One turning vector, and how many steps it has turned:
The counts run from 0 to 336.
[110 140 164 140 152 134 110 110  91 124 141 132 137 174 131 123 122  87
 136 169 138 123 146 169 159 107  76 124 131 115 151 128 106 161 119 108
 177 144 120 154 136 142 177 150 168 112 117  99 114 142 159  94 106 143
 122 194 129  86 152 113 112 151 147 112  79 133 121  83 104 156]
100
[116 145 138 122 157 143 100 104  98 135  93 161 142 162 136 125 133  74
 131 148 143 123 146 122 124 110 105 132 155 114 155 123 100 128  93  98
 162 145 105 158 129  90 157 150 171 118 118 100 120 107 154  80  87 152
 104 193 134  69 160 109 121 148 172 115 126 130 111  84  76 134]
272
[121 130 163 157 145 122 125 123  99 125 133 168 137 173 140 107 121  84
 126 174 133 138 161 173 107  95 110 131 150 160 145 120 102 149 125 112
 163 114 120 136 165 143 173 135 152 114 102 100 101 158 126  62 110 157
 132 204 123 108 141 138 111 152 148 102 120 142 124  94  88 154]
103
[139 132 158 136 180 150 120 121 119 132 140 176 129 122 140 105 147 139
 135 155 128  68 150 152 147 164 122 144 173 134 145 110  81 114 112 112
 136 148 122 131 139 139 126 108 133 149  87  76 129  99 178  72 133 138
 138 192 153 153 113  96 119 128 123 133 131 154  73  88  99 137]
67
[122 143 133 135 147 123 123 137  94 133  95 179 123 175 146 103 135  89
 124 167 135 128 158 126  98 112 123 129 161 155 146 110  92 123 106 100
 164 126 109 146 166 104 152 136 145 129 105 112  99 116 136  58  97 174
 125 199 130  97 146 120 118 160 163 103 152 142 120  97  64 127]
274
[130 133 144 145 168 151 135 130 107 126 149 188 130 116 156 106 132 148
 138 158 131  77 148 159 153 167 112 149 169 127 136 123  92 110 111 129
 134 145 121 116 141 130 134 117 132 137  80  66 134 107 185  74 158 146
 166 195 151 157 122  99 120 139 127 145 132 163  78  87  96 154]
68
[140 186 156 128 180 141 139 118 149 166 129 185 122 138 106 107 100 121
 164 192 126  97 126 168  99 138  85 123 127 118 146 120  90 132 150 120
 153 135 167 111 145 118 137 159 106 175 135  97  95 111 123 116 129 175
 144 168 113  94 141 130 118 111 154 116 119 153 123  88 113 148]
32
[125 155 185 149 160 147 157 139 117 131 138 177 132 161 134 105 152 127
 136 202 134 100 126 180 106 121  91 150 144 124 146 110  91 115 145 118
 151 124 162 105 145 134 143 154 131 142 117  69 100 130 127  85 154 167
 178 165 123 131 147 147 110 124 142 140 115 174 122  89 116 167]
327
[109 102 126 149 169 150 121 122 109 115 147 202 116 145 140  82  85 141
 146 190 110 120 150 162 124 155  66  99 133 122 129 154  99 121 135 119
 164 118 141 102 147 153 149 170 100 132 108 114 120 100 169 113 146 135
 128 207 131 133 130 118 122 126 139 112 123 159 124  73  90 150]
77
[143 153 114 144 133 157 141 123  77 115 116 188 125 130 116 132 118 108
 134 169 122  75 142 146 108 141 109 128 117  92 111 136 100 123 110 110
 165 172 107 122 134 109 130 153 135 107 113  86 124  94 163 112 128 191
 179 149 124 110 164 116 115 151 172 141 141 131 122  89  61 117]
135
[ 92 120 132 146 117 146 101 131 104 130 135 160 143 156 170 108 131  99
 145 198 130 111 121 164 112  99 104 108 146 127 130 111  90 120 121 121
 156 141 139 118 143 139 158 173 174 134 131 115 119 128 154  93 111 156
 146 189  97  77 177 118 112 148 149 128 122 161  95  76 103 169]
16
[152 205 155 126 167 122 134 131 123 130 112 167 131 142 121 108 137 119
 123 159 117  68 153 165 119 171 101 161 161 108 131 106 101 138 133 103
 130 140 130 149 131  91 147 123 121 155 113 106  87 110 136  73 107 168
 176 180 141 124 109  93 120 137 168 128 115 161 109 135  70 122]
46
[134 119 164 139 174 144 116 136 106 123 106 172 108 143 129  98 148 114
 140 174 124 105 155 136 118 137  74 144 159 118 151 129  89 100 125  91
 137 100 119 156 140 124 149 144 113 153 128  94 110 109 126  68  95 136
 100 212 148 106 149 112 109 138 154 113 147 174 117  79 101 121]
58
[111 173 146 132 147 143 117  92 123 136  92 196 163 154 130 120 134 122
 122 170 124  83 124 158  89 158  92 147 146 128 133 105 121 130 118 106
 175 136 137  91 138 113 129 186 144 117 111  99 103 103 150  72 143 151
 172 153 110 147 135 113 129 117 169 151  94 133 105  91  78 126]
175
[133 170 166 146 183 160 150 103 126 144 123 192 120 139 115 130 117 104
 149 172 157 120 141 146 102  97 111 143 141 141 151 122  88 126 129 110
 164 174 130 118 147 121 154 134 150 125 105  54 131 117 160 112 141 182
 139 159 143 117 148 136 125 113 136 131 139 120 142  58  88 161]
115
[129 130 149 122 155 158 153 149 104 125 143 186 126 157 128 100 135 130
 124 200 104  91 132 158 103 138 129 130 131  98 148 119  93 117 125 114
 138 135 160 105 157 108  99 155 134 129  91  67 110  89 129  87 161 188
 167 168 120 127 138 143 125 130 149 118 111 171 102  93 103 161]
156
[157 184 143 125 169 154 120 111  99 138 111 162 115 123 103 139 111 114
 148 160 121  60 140 144 104 166 135 128 133 116 113 112  79 146 121  87
 156 184 106 149 148 122 120 122 135 138 121 103 119  91 166 104 107 182
 155 154 126 116 125  94 122 138 158 116 123 113 104  91  69 102]
132
[135 191 150 130 164 138 150 102 146 170 140 182 139 135 133 119 120 124
 165 179 141  76 113 179 133 132 117 134 146 119 138 100  90 138 129 140
 146 161 157 102 144 119 141 146 148 161 111  74 111 114 155 114 136 181
 179 152 117 113 137 113 113 118 135 130 119 149  89  87 106 169]
28
[137 189 168 121 178 150 123  98 146 173 139 165 133 122 114 131 122 123
 170 176 137  69 116 170 118 143 122 130 141 125 143  94  86 138 133 111
 146 161 152 106 148 124 124 139 144 168 119  79 105 118 146 100 132 173
 165 159 115 116 144 109 120 109 133 129 100 139  82  83 115 153]
27
[135 140 138 108 154 142 131 148  97 122 154 152 130 145 133 110 135 123
 129 178 100  73 136 168 135 153 149 125 143  96 147  97  88 134 110 107
 124 154 134 137 152 104 110 122 168 136  90  90 116  95 158  76 139 180
 169 178 112  99 131 112 121 154 149 122  97 162  62 115 115 153]
152
[132 130 152 139 183 162 128 127 102 152 158 143 124 151 117 125 102 116
 155 179 114 115 139 187 145 144 101 101  97  97 144 130  66 137 137 134
 165 163 151 109 145 153 149 150 138 138 112  78 101 109 184 109 144 167
 147 175 125 110 139 111 131 130 136 107 102 150 128  80 123 176]
244
[106 178 145 131 150 120 112 106 117 146  91 166 147 164 128 128 142 122
 140 168 144  78 121 171 143 153  64 131 141  94 131 109 112 128 117 122
 178 157 141 114 110 122 148 190 153 136 130  91  95  96 167 110 127 147
 164 158 128 118 145  92 120 127 162 143  91 133 120  92  99 135]
179
[148 156 159 153 161 160 123  97 102  87 133 194 134 112 124 112 104 132
 113 159 115  80 143 154  77 164  97 165 154 142 122 145 121 146 133  71
 142 135 102 147 129 125 130 117 121 109  96 105 144 122 137  88 132 147
 149 188 134 144 118 124 108 113 154 144 113 137 105  85  61 123]
215
[124 155 138 132 131 149 124 117 106 118 134 193 126 139 108 109 115 129
 131 206 116  69 116 155  93 138  91 121 134  93 118 144 124 138 119  91
 171 138 143 120 142 113 102 194 123 118 129  93 129  93 129 135 135 170
 149 161 104 119 159 135 112 126 162 135  86 138 102  77  83 122]
307
[127 159 120 129 134 125 130 129 115 108 147 205 118 129 132  98  98 147
 130 198  95  68 132 155  96 164 132 123 152 130 109 122 101 147 134 105
 148 136 132 106 169 122 111 153 129 142  98 115 131  94 143  97 137 175
 184 175 103 141 128 113 124 128 140 129 104 144  95 104  59 120]
301
[135 152 160 146 158 134 125 117  86 107 140 161 133 165 102 122 122 119
 118 167 112  90 150 186 126 162  87 127 118 111 121 137 113 166 131 102
 187 133 124 114 148 148 138 158 131 100 104  89 101 119 154  85 145 152
 173 168 116 157 117 115 123 138 168 127  66 127 121 100  86 123]
91
[140 112 168 145 158 162 105 120  70 106 145 145 126 138 126 128 128 118
 133 169 102  93 148 182 106 159 127 127 120 131 115 113  78 133 136  96
 143 147 107 114 159 171 144 131 150 119 102 101 101 129 172  47 128 151
 162 187 112 134 134 108 120 145 150 129 100 148  97  87 103 133]
236
[125 129 149 135 178 175 121 110 102 146 154 145 143 144 121 138  99 105
 159 168 125 118 136 184 147 133  86 111 105  97 143 130  83 132 129 136
 164 167 142 108 135 150 147 153 155 120 111  82 124 115 189 111 139 154
 135 175 123  91 145 117 125 134 145 120  98 143 103  67 129 181]
245
[121 156 142 117 166 129 126 148 100 138 105 155 122 176 123 111 124  90
 136 170 125 131 160 135 128 120  93 120 137 106 156 113  88 139 118 101
 170 138 123 154 147 102 166 154 141 141 128 112  88  97 150  93  88 169
 116 186 142  78 130 104 127 158 166  95 124 142 143 109  77 136]
270
[138 157 189 139 143 140 114 116 113 129 128 163 140 153 126 110 158 115
 121 190 117  75 129 174  81 135 118 157 161 132 134  94 106 142 136  77
 148 109 142 124 158 145 124 141 146 132 118  97 101 143 112  58 106 152
 155 172 109 134 138 135 106 130 150 135  87 150  75  93 103 133]
321
[111 152 152 144 134 160 113 128  98 129 118 161 140 162 125 122 162 108
 133 204 148  63 118 150 111 114 103 126 157 106 123 103  90 123 112  88
 169 167 145 133 136 141 129 180 163 108 129  62 134  98 159 128 116 167
 140 137 122 126 155 119 112 128 136 125 102 130 110  57  92 139]
9
[145 131 143 127 151 167 146 147 113 138 143 188 130 147 131 103 136 133
 130 196 120  83 137 153 105 128 141 139 146 119 149 113  89 115 105 111
 140 144 157 113 165 113 100 144 139 127  88  52 120 103 135  98 143 183
 156 156 120 138 141 146 116 125 143 124 115 160  71  88  97 160]
155
[106 158 156 111 169 139  92  92 138 133 104 166 159 147 138 105 122 124
 122 168 101  87 123 154  90 172 116 139 174 124 141  85 113 144 122  85
 152 144 146 119 150 119 128 158 154 141 110 137  96 102 148  70 120 145
 146 182 106 120 113  89 129 114 142 130  82 133  84 102  84 125]
171
[130 154 119 139 132 140 123 120 123 124 142 211 129 127 145  87  93 141
 136 191 122  61 134 133  88 149 140 130 167 147 114 116 106 147 117 100
 148 143 134 110 175 115 104 139 128 139 101 111 137 103 143 110 117 174
 160 175 109 142 129 117 110 127 134 122 122 135  74  91  58 118]
300
[126 184 164 130 163 122 133 119 136 147  89 176 130 164 117 110 143 128
 146 193 132  80 132 156 106 166  87 135 154 118 137  98 106 132 131 108
 175 135 164 110 151 134 133 181 112 147 123  93  80  98 147  98 126 163
 164 155 127 154 112 107 129 122 141 121  99 136 130  98  85 111]
177
[115 126 147 127 168 135  95 136  96 110 130 159 122 132 156 101 151 118
 130 162 116 101 152 159 152 150  87 133 163 104 149 122  85 111 118 102
 128 119 108 161 121 116 156 126 150 155 120 116 119 112 168  59 112 119
 131 223 147  93 136  92 114 150 150 128 134 180  94  96 104 142]
60
[123 167 135 136 160 120 115 107 130 129 123 193 131 138 135  97  72 113
 134 176 105 125 134 164  89 149  76 136 134 125 136 129 119 140 140 111
 139 113 134 125 137  96 160 150 119 157 127 146  89 124 118  88 117 158
 148 199 109  71 145 118 113 125 176 120 116 165 116 113  82 146]
38
